In the data rows, 128 means zero.
Here are some points:
[ 95 207  87  69 121 154 112 110]
[122 171 155  86 152 133 104 149]
[170 143 157  98 137 174  99 149]
[131 135 163 125 128 128  85 152]
[139 149  80 154 151 144 166 155]
[174 129  80 121  88 140 147  84]
[130 108  72 135 140 104 236 112]
[154 104  79 171 168 173 147 132]
[104 103 174 113 156  98  67 187]
[157  98 149 110 129 137 115 130]
[109  66  96 146  70  77 171  49]
[107  97  89 160 128 100 108 121]
[161 113 141 121 105 135 110 109]
[148 147 185  70 137 126  66 164]
[104 111 154 112  98 118 122 133]
[146  73 110 180 127 121 126  96]
[ 98 119 153 123 160  91 102 113]
[ 94 100 101 168  60  75  98  64]
[179 126  87 176 134 165 223 175]
[ 65 118 165 104 175  93 104 146]
[141 112 134 121  97 135 135 104]
[144 101 109 143 103 106 183  86]
[171 143 124  87 103 164  95 164]
Here are 11 more points, each followed by its number:
[143 130 151 114 143 145 139 128] 0
[ 97 102 121 123 133 107 137 132] 1
[190 160 122  80 112 133 131 161] 2
[161 121  57 189 121 157 200 130] 3
[ 50 177 124 154 174  80 139 138] 4
[ 84 131 125 137 139 129  77  87] 5
[110 177 156  56 180 151  93 185] 6
[185 134 128 112 123 198 149 152] 7
[125 148  81 137  91 105 156 117] 8
[141 120  77 165 128 114 196 136] 9
[102 115 116 103  93 119  70 110] 10
Which of these numbered points is nearest to each point below, looking only along the 3 directions in which the first points spread most? Its number follows each.
[165 119 108 170 147 140 242 125] > 3
[ 70 143 138 127 151 135  80 105] > 5
[112 143  75 129 113 122 148  69] > 8
[151 177 141 112 108 150 102 131] > 2
[102 133 125 141 154 138  68  98] > 5
[122 150 128 132 159 157 146 137] > 0
Now 11 new points, numbered from 0 again:
[101 175  89 167 169 106 162 111] 0
[ 95 137  86 164 138 113 152 106] 1
[110 146 175  83 170 150  56 171] 2
[113 198 160  81 152 153  74 180] 3
[166 115 111 129 129 122 156 129] 4
[178 121 131 133 144 172 176 127] 5
[104 107 190 117 156 121  59 161] 6
[ 74 137 101 125 100  71  94  81] 7
[126 111 139 166 126 102 131 111] 8
[167 117  88 153 160 146 184 123] 9
[ 85 121 160 100 121  77  59 131] 10
The same question for these:
[136 122 198  72 140 132  88 166] > 2
[ 93 134 132 171 116 124 126 108] > 8
[127  85 121 140  71  84 115  48] > 7
[ 95 160 123 161 182 131 183 110] > 0
[ 91 114 132 120 119 120 127 112] > 8
[191 101 199  85 111 101 105 180] > 2
